Which row each row swaps with, under one turn or mirror:
Noti: [-13  16  -2  16  -7  -4   8   5   2 -26 -24  -1  21  11  14  17   4 -15]
ful: [-18   2   3  33  -2  -7  17  -8  -6 -25 -10  -8   4   5  31  10   0 -31]
vig: [-20  11  -7  -5   0 -15  -8 -18   1 -15   0   4  -3  -6  -5  11   6  -2]
Kip: [-18  -1  -6  29   4  -7  11  12   0 -20 -29   7  20  14  16   1  -1 -11]
muri: [-18  -6  -9  30   9  -8   8  14  -2 -15 -27   8  16  13  18  -3   0  -7]
Libun: [-24  -8 -10   7  15 -19 -10  -5 -10 -12  -1  11 -14   9   0  -8   7   5]
fevaf: [-23  11  -1  15  -7   3  21   8   0 -11 -13  -7   8   6  29  15 -12 -21]
korok: [-28  -7  -5   9  -1   1  -8 -17  -9  -5   7  -6 -24   7  20   4  -2   4]
Nikel: [-15   6  -5  22   3 -13   6  11   2 -26 -28   8  21  12   5   3   4 -12]
nibu: [-26  11  -1 -10  -2  -9   4  -9  -6 -11  11  -3 -18   3   9  11  -2 -10]
popup: [-27 -16   6  25   3  16   4  -4  13  -9 -15  -6  -3   0  29   8  -5  -6]
lekor: [-19  16  -2   9 -24   4   5  -6   5 -25   7   4   4  -2  -1   9   1 -11]
Nalem: [-26 -15 -10  14  12 -13  -7 -10 -13  -5   2   5 -22   9   9  -7   0   6]
vov: [-20   5   8  -4   5  -6  -7 -10  15 -26  -8   3  -1  -2  -5  14  12  -9]
Gak: [-29 -17  -8  15  10  -8  -8  -9 -11  -5   2   3 -22   7  12  -8  -2   5]
Gose: [-14   3  -8  24   5 -14   9  12  -1 -23 -29   9  20  13   7   4   3 -11]
Molug: [-23  -4  -8  30  -2   9  11  -4   4  -4 -18  -5  12  -2  32  10 -12  -5]
Bon: [-24   2  -4  23 -24  16   8  -7   1 -11   9  -1  -5  -2  19   3 -10  -7]
Buv: [-27 -10  -8   6  11 -15 -10 -11 -10 -11   3   8 -20   9   2  -7   4   5]
ragif: [-21   5   2  11   2 -18   2 -22 -11 -25   9  -4 -17   2  12   6   8 -24]

Swapped with Gak: Nikel
Swapped with Noti: korok
Swapped with Kip: Buv
Swapped with Gose: Nalem

